In the rows, zero is written as 128.
Each path below is one point turned by a fixed rotation once a step. After each direction that follows a path, write how fast that rotation turns it, in degrees each step (0 if it stays still).
Each turn is a multiple of 5 degrees from 10 to 175, or 0.
Each row of a path follows its step; steps can be skipped.
path 1
step 5: [130 124 140 144 125 133 115 128 111 114 122 140 124 135 153 111 132 119
 122 115 126 133 121 127 129 110 130 128 133 132 130 134 127 133 121 131
 125 129 130 126 122 128 137 126 129 133 143 135 136 119]
step 8: [143 124 137 140 131 128 132 120 111 124 130 132 123 126 141 123 136 134
 129 139 131 143 120 122 136 146 122 119 128 131 130 127 125 122 122 136
 118 133 132 134  99 127 144 122 117 133 130 129 130 120]
step 10: [144 121 132 133 126 130 132 122 122 127 113 134 130 141 129 134 124 129
 123 118 124 129 114 123 123 140 120 139 125 118 135 124 123 137 117 129
 109 122 132 121 114 110 115 131 126 110 130 145 129 124]
step 11: [134 129 130 133 135 143 123 120 127 112 126 124 140 127 138 117 127 129
 124 114 123 126 129 120 136 121 117 119 125 136 135 120 127 144 124 134
 128 142 149 119 109 121 135 121 129 130 143 129 119 121]
step 14: [145 121 136 146 138 137 122 134 118 115 114 129 121 132 140 137 136 127
 128 128 137 135 122 139 136 136 120 127 120 120 124 110 130 132 125 131
 131 121 145 123 123 129 136 126 120 132 134 147 133 121]
step 16: [117 124 129 140 120 127 124 125 113 125 114 140 135 131 129 120 141 134
 127 123 133 136 114 126 111 142 132 126 136 124 135 127 121 136 119 116
 137 124 135 123 108 121 127 128 127 113 138 140 127 137]
step 18: [130 133 126 140 125 129 129 132 135 112 128 121 135 120 136 134 143 137
 136 123 130 149 122 124 138 116 111 126 120 127 123 138 123 130 127 134
 126 136 141 122 118 122 120 122 121 113 144 147 129 130]
step 30: [123 133 125 159 133 130 132 126 122 119 125 132 146 121 138 129 130 124
 125 128 125 134 129 125 136 123 125 116 122 128 112 130 125 137 127 134
 143 120 143 124 122 132 119 131 116 127 146 143 131 132]
Speeds:
[124 128 126 128 126 125 133 131 126 131 128 126 132 129 125 125 132 130
 124 125 123 127 127 130 129 132 127 130 129 126 127 130 127 124 127 130
 129 127 129 128 130 127 122 126 128 127 127 130 127 128]
120
[131 125 131 127 130 128 132 129 125 129 128 132 128 130 129 131 126 129
 130 127 125 131 126 126 126 127 130 127 126 130 128 133 130 127 123 130
 122 127 129 129 129 131 126 128 128 130 123 124 127 127]
155
[128 132 126 129 126 126 128 128 129 128 130 130 127 128 129 129 128 134
 126 127 131 127 129 128 128 130 129 127 132 133 126 133 124 133 125 128
 129 127 129 127 127 127 128 129 126 135 128 128 130 125]
100
[128 125 131 130 125 129 129 131 130 126 130 124 123 125 132 125 129 131
 128 130 126 130 125 132 129 125 128 128 127 129 127 129 127 128 129 132
 126 132 127 127 128 130 130 122 129 128 130 125 127 127]
110
path 2
step 4: [126 130 138 131 129 122 127 136 119 134 140 138 134 134 135 121 133 129
 134 126 138 117 119 122 114 114 120 119 136 119 133 125 113 125 132 117
 134 119 138 143 131 123 124 138 118 119 132 133 129 131]
step 6: [123 129 137 127 117 122 137 118 125 125 134 140 129 136 131 126 133 126
 129 114 113 128 130 120 125 135 127 129 134 124 131 148 129 124 143 110
 140 130 133 121 134 119 111 131 121 130 125 129 127 139]
step 11: [121 130 130 130 135 120 124 131 122 118 133 121 128 146 125 130 121 137
 129 129 122 135 126 139 129 141 121 118 121 131 125 131 114 122 126 115
 124 130 135 121 110 119 117 132 118 131 125 150 134 125]
step 18: [129 119 132 127 118 118 138 131 120 123 127 125 131 124 121 129 122 122
 115 124 136 126 131 130 108 134 125 127 135 137 121 132 130 125 131 114
 147 140 143 121 126 108 128 134 131 128 124 123 121 132]
step 19: [131 122 147 140 137 125 135 114 130 124 118 121 124 142 117 130 132 140
 129 130 130 126 129 123 114 122 126 127 129 132 132 139 121 120 132 116
 135 133 145 137 135 127 128 127 111 131 129 132 140 129]
step 22: [132 138 125 130 117 124 130 127 114 129 133 137 143 145 134 138 133 128
 132 120 145 130 123 113 134 128 124 127 142 131 129 134 123 124 134 115
 142 127 130 126 131 113 119 133 117 120 133 131 123 129]
step 25: [129 120 139 127 120 126 138 131 141 143 134 125 124 138 129 115 127 123
 131 122 125 148 137 116 133 128 131 121 128 139 127 126 115 128 119 119
 142 123 135 114 126 136 125 137 115 122 125 122 131 123]
step 26: [116 128 130 117 120 128 130 133 131 128 127 122 125 142 136 133 131 125
 126 122 141 134 124 141 123 134 129 134 131 133 129 132 128 118 140 119
 147 130 138 124 123 135 119 142 129 121 132 143 127 108]
Speeds:
[129 127 130 126 128 127 127 128 129 125 126 126 123 124 127 127 129 127
 130 129 131 130 127 128 124 126 128 124 127 130 126 125 131 127 124 128
 131 128 134 126 125 129 130 130 126 129 125 134 129 127]
45
[123 130 126 130 127 127 125 124 126 126 127 130 126 129 128 127 130 124
 132 129 128 127 130 132 125 128 128 129 127 126 129 129 123 130 125 127
 130 131 127 128 132 128 126 124 124 133 129 129 126 126]
140
[128 128 131 129 133 128 125 126 128 127 131 133 131 128 134 130 129 128
 131 124 128 125 126 130 129 129 127 130 132 129 127 133 131 128 130 127
 130 128 129 129 128 131 130 127 130 129 127 132 130 127]
160
[130 130 127 129 127 126 129 129 128 130 127 129 127 124 128 131 128 127
 128 128 135 129 127 129 131 127 132 128 130 124 129 126 126 128 130 129
 128 126 129 130 129 132 123 127 129 132 126 127 134 124]
60
[127 131 128 129 123 126 132 127 124 129 130 130 130 129 130 128 126 123
 127 129 128 127 125 129 123 125 130 128 130 128 130 126 134 129 128 130
 128 130 125 127 132 127 126 131 131 124 126 130 128 128]
175
[129 126 131 125 129 126 128 130 126 132 128 128 129 126 127 129 125 122
 127 129 128 129 135 132 128 130 129 129 133 128 126 127 126 126 130 129
 127 132 127 127 126 130 132 128 130 128 129 127 124 126]
140
path 3
step 0: [122 136 134 126 139 122 110 137 129 115 128 127 108 132 133 135 137 129
 119 134 126 135 126 130 134 127 123 125 123 137 133 139 127 130 133 134
 131 131 131 122 129 125 131 135 143 131 127 123 143 148]
step 5: [126 126 133 120 123 120 134 142 124 133 135 117 128 122 124 140 142 122
 122 129 143 120 111 122 127 138 128 140 124 140 130 129 127 122 131 126
 125 120 129 117 124 125 126 133 118 137 144 121 124 134]
step 7: [137 141 136 121 126 114 129 128 118 133 115 140 125 125 134 117 114 119
 115 130 122 129 131 124 123 128 135 140 129 124 120 138 124 128 118 119
 126 125 127 115 119 113 130 135 125 121 119 131 129 134]
step 12: [123 136 124 124 124 116 125 143 133 139 130 123 132 130 132 138 114 140
 125 141 134 139 120 120 131 124 123 136 132 131 133 146 116 128 132 137
 129 144 128 130 127 128 134 122 134 123 122 142 126 131]
step 14: [137 120 141 123 126 124 122 130 112 116 128 131 108 141 127 134 134 125
 112 130 137 128 118 138 121 130 125 127 127 131 131 128 126 124 125 136
 123 138 143 134 128 119 136 127 133 140 130 122 135 129]
step 17: [143 125 133 121 125 113 127 121 128 131 121 115 127 129 128 141 134 122
 113 125 128 121 131 132 135 124 117 136 123 131 129 130 126 124 125 123
 135 137 128 137 126 106 143 142 125 129 133 135 138 126]
step 20: [136 127 137 117 121 120 140 127 120 132 128 133 142 123 126 137 118 121
 125 120 130 129 114 129 119 122 124 138 134 136 126 136 120 128 135 132
 132 136 142 128 125 115 127 150 125 126 130 130 116 127]
step 26: [135 125 124 119 131 120 130 140 127 137 124 118 122 129 149 136 133 140
 124 120 130 138 115 128 123 132 138 139 126 133 126 145 118 117 126 128
 127 127 132 132 129 117 126 121 132 130 120 131 131 144]
Speeds:
[128 131 130 128 127 125 127 124 128 131 126 124 128 128 128 128 126 130
 130 122 131 131 131 127 129 130 129 131 125 129 128 126 126 131 128 130
 129 130 123 127 128 126 130 125 134 129 127 127 127 127]
80
[129 127 128 126 124 126 133 131 127 131 129 131 131 127 128 128 128 127
 130 126 124 131 130 126 126 123 128 125 129 124 124 131 126 131 127 128
 130 130 125 127 129 126 131 128 127 124 126 130 129 127]
80
[126 130 126 127 129 128 126 128 128 130 126 131 128 130 125 126 121 126
 130 129 125 124 126 128 130 131 130 127 130 127 131 128 130 129 123 124
 128 128 126 123 127 131 128 128 131 124 126 128 132 128]
120
[129 131 127 127 129 125 131 124 134 126 127 133 130 125 133 130 123 131
 130 130 129 126 128 125 127 128 128 130 127 129 127 127 130 125 129 125
 126 133 127 132 129 127 129 127 125 130 125 129 129 130]
80
[125 125 125 132 129 127 126 125 125 126 131 130 127 126 127 129 127 126
 128 127 130 131 127 130 125 130 128 129 128 132 125 133 127 131 126 128
 125 128 128 129 127 126 128 130 128 126 121 124 128 129]
55
[130 129 123 129 126 128 129 127 126 127 122 128 128 130 126 129 128 127
 134 127 130 126 126 127 129 129 123 125 127 131 129 129 129 129 127 129
 127 131 127 129 131 125 127 132 125 126 132 130 124 126]
100
path 4
step 15: [136 122 137 141 131 132 148 124 124 135 131 118 127 117 119 121 134 112
 116 140 128 122 130 126 118 142 136 140 136 116 119 119 130 128 135 132
 127 127 131 117 123 136 133 134 120 117 129 113 120 129]
step 17: [141 125 129 135 128 113 116 125 129 129 121 141 130 126 123 122 136 115
 127 121 114 124 122 119 128 123 132 135 115 136 121 119 140 140 109 127
 128 124 126 132 127 124 117 126 112 122 144 136 131 140]
step 18: [126 122 142 131 130 137 147 136 124 124 124 113 130 124 137 127 140 115
 124 139 127 118 142 134 124 127 129 140 131 118 128 121 124 130 133 128
 113 129 135 120 125 131 128 121 109 122 117 114 118 131]
step 19: [130 133 141 121 133 134 133 129 115 131 131 123 129 122 116 137 130 123
 134 118 127 141 124 134 132 127 133 115 122 129 142 125 119 143 139 145
 131 135 110 132 123 126 131 127 128 120 138 136 151 126]
step 21: [124 136 134 127 128 145 141 132 125 129 116 125 133 136 124 122 139 133
 121 133 130 120 145 129 131 121 139 131 121 117 127 115 122 142 142 116
 112 131 137 135 123 138 121 125 111 121 120 125 123 124]
step 22: [119 126 138 125 130 133 128 123 107 129 135 124 118 123 135 134 140 112
 129 122 123 138 127 123 123 133 138 119 128 133 142 125 123 142 125 134
 130 123 109 125 129 135 135 127 145 121 125 142 143 123]
step 23: [136 114 113 121 134 115 132 127 134 128 134 140 124 118 120 131 134 122
 122 131 138 120 130 121 124 139 133 138 110 124 123 132 131 133 141 130
 127 129 134 117 137 125 100 126 127 125 138 134 129 130]
step 25: [131 128 136 140 119 122 140 125 119 141 131 131 125 121 134 125 140 108
 121 121 130 125 127 116 124 145 128 129 135 128 136 124 130 146 126 126
 136 122 120 130 122 142 139 133 143 118 133 136 141 125]
Speeds:
[130 130 125 130 128 134 129 129 129 126 127 127 131 131 131 128 130 124
 123 124 128 131 130 126 125 129 125 128 128 130 127 122 128 123 127 127
 125 131 130 129 128 131 129 125 129 128 129 128 128 129]
110
[126 126 127 131 129 131 130 129 131 129 125 129 125 126 126 128 129 127
 130 125 131 130 127 131 130 132 127 130 130 129 130 126 125 129 129 131
 125 126 124 124 124 129 133 129 130 126 126 131 124 129]
110
[133 129 128 130 126 124 128 127 131 127 125 128 130 127 129 126 126 123
 131 131 129 124 122 129 129 129 125 127 133 127 128 126 130 126 127 131
 128 127 130 127 129 129 131 125 126 125 129 127 131 126]
35
[130 124 132 128 127 122 127 128 126 128 130 132 127 130 127 127 129 131
 125 127 128 131 127 127 124 130 124 126 125 129 126 127 128 129 129 130
 126 122 130 130 128 128 130 124 130 127 126 127 128 132]
130
path 5
step 3: [123 140 124 123 134 146 142 127 115 122 121 143 134 138 131 129 124 124
 130 121 116 124 109 144 126 127 123 130 127 143 121 125 130 132 126 115
 119 129 140 120 146 134 126 128 136 121 129 129 140 132]
step 10: [118 134 117 125 132 127 136 120 117 113 133 135 116 130 120 126 130 135
 127 126 135 129 123 127 127 137 123 116 132 135 128 129 123 130 119 149
 109 124 133 117 130 120 124 113 143 144 122 123 132 116]
step 11: [126 142 124 108 140 138 124 122 130 129 118 131 134 116 139 119 108 133
 120 116 127 131 119 138 138 128 119 124 138 132 119 136 138 130 117 124
 116 129 131 123 138 124 132 133 133 117 131 120 128 114]
step 13: [125 129 121 134 140 146 116 122 126 126 126 121 117 142 125 151 130 121
 127 127 129 115 131 130 120 122 125 117 129 136 117 126 129 136 118 140
 137 138 132 120 127 136 127 113 135 129 113 117 128 134]
step 17: [115 132 127 142 149 140 126 127 124 108 128 122 131 129 139 123 128 129
 122 132 117 126 133 127 116 120 117 112 123 134 126 120 137 113 127 127
 119 129 146 126 121 136 120 127 129 124 130 116 120 128]
step 28: [128 137 129 141 147 134 140 132 125 132 117 125 119 147 136 129 116 138
 121 130 116 150 119 129 115 117 129 130 132 136 140 125 128 120 121 125
 129 138 141 120 123 120 137 125 127 130 131 129 124 129]
step 29: [111 140 127 123 113 129 127 126 119 117 122 126 137 148 117 139 124 134
 121 132 125 122 133 123 125 136 126 118 129 128 129 119 127 129 119 142
 123 139 145 121 132 118 135 128 142 126 123 113 121 128]
step 31: [122 136 115 114 153 129 121 124 133 117 121 131 118 128 132 112 106 128
 134 120 133 132 123 133 120 128 120 124 144 133 129 127 125 121 128 129
 134 123 122 129 127 125 129 127 145 123 131 136 115 126]
Speeds:
[127 126 123 129 130 128 123 125 127 130 130 128 127 125 130 129 127 126
 134 132 128 125 128 129 127 129 125 125 131 125 126 128 128 125 126 126
 127 129 123 125 127 127 129 133 127 127 130 127 129 126]
55
[126 125 125 130 126 128 128 131 128 128 131 130 131 131 125 131 126 129
 127 128 124 130 128 127 123 129 132 126 131 130 132 130 128 133 127 124
 123 126 127 128 126 130 131 127 127 127 130 128 129 127]
55
[126 124 128 131 132 127 129 127 126 125 125 126 123 127 128 130 130 130
 126 129 127 125 128 127 129 129 131 130 124 133 126 128 129 125 127 124
 124 126 126 127 126 127 132 129 130 127 125 132 125 126]
160
[123 126 128 131 128 127 127 126 127 126 127 128 130 124 129 126 129 130
 130 128 126 134 127 125 128 129 130 124 128 125 125 130 127 131 129 130
 128 128 128 129 132 129 129 131 129 128 125 128 126 135]
145
[127 127 131 130 128 125 131 130 127 127 130 124 127 126 126 127 124 130
 126 129 131 127 130 128 128 130 126 128 135 128 127 130 123 126 124 127
 128 127 128 126 132 124 128 127 131 128 130 125 125 127]
35
[130 130 128 129 128 124 129 127 129 125 127 133 124 129 131 129 129 128
 127 130 129 130 127 128 128 125 127 127 131 125 132 122 124 130 128 130
 129 124 126 127 124 131 130 128 130 129 127 127 124 127]
135
path 6
step 5: [123 112 119 134 131 119 125 137 126 122 129 139 122 119 138 132 120 112
 127 135 124 129 142 131 127 129 132 121 128 132 133 115 129 130 145 110
 130 119 120 136 121 129 121 142 123 135 118 125 112 124]
step 7: [106 122 125 150 130 130 127 131 122 121 128 135 122 125 129 134 128 143
 136 125 122 125 133 127 128 132 122 129 120 120 131 110 132 143 132 119
 137 129 122 136 109 125 131 123 115 140 119 120 130 124]
step 8: [122 137 118 122 145 123 131 130 146 135 129 124 118 120 131 125 134 117
 130 147 127 138 144 120 133 126 124 129 127 134 126 116 130 138 147 129
 136 122 128 128 123 129 125 129 132 124 106 133 123 120]
step 9: [117 124 122 123 139 132 119 118 119 124 121 137 124 137 122 129 116 135
 140 122 128 122 143 124 130 121 115 128 131 122 135 122 138 130 138 123
 129 142 102 127 116 128 127 140 132 124 123 126 134 120]
step 13: [125 127 110 140 142 127 138 129 126 125 132 131 121 129 138 123 133 140
 131 139 133 128 140 128 132 131 129 133 135 128 129 124 129 130 145 113
 119 114 114 120 131 144 124 123 141 116 120 127 121 116]
step 17: [104 128 124 135 141 124 127 132 141 123 117 124 115 135 128 124 119 127
 139 137 116 128 134 129 121 129 134 122 131 129 137 119 128 124 137 138
 120 134 126 136 114 138 129 131 122 120 120 113 129 114]
step 29: [128 123 115 138 136 136 122 130 136 126 123 126 118 135 122 117 127 140
 138 128 133 123 141 121 139 125 130 136 120 128 123 117 140 140 137 123
 119 115 126 125 105 124 121 128 122 133 113 130 133 119]
step 31: [118 135 122 128 146 144 129 124 135 117 130 122 128 135 128 122 127 146
 135 128 131 121 143 127 128 129 122 128 123 121 132 117 125 127 139 112
 121 129 112 115 126 136 129 132 129 112 125 119 114 122]
Speeds:
[120 127 131 128 127 134 124 128 125 123 129 126 128 130 128 130 128 128
 130 128 127 129 124 127 129 129 125 129 130 127 126 128 125 127 126 129
 129 130 128 126 127 130 130 131 129 128 129 124 128 131]
135
[130 127 132 129 123 128 123 132 131 127 127 123 126 125 129 125 132 124
 132 127 127 131 131 126 127 127 129 124 127 127 131 131 127 130 131 127
 126 126 128 128 124 130 127 129 130 128 128 127 129 128]
120
[125 126 125 123 127 129 129 127 127 129 128 129 130 127 126 126 127 127
 128 129 123 133 127 128 129 129 128 121 126 125 125 131 126 128 130 127
 128 125 127 128 133 127 126 128 124 124 126 128 129 127]
130
[130 123 130 129 126 129 125 128 123 127 128 132 132 126 126 125 127 130
 133 127 130 127 127 127 129 125 124 129 128 128 127 128 128 129 130 123
 129 128 128 131 129 130 131 128 125 132 129 131 128 124]
160
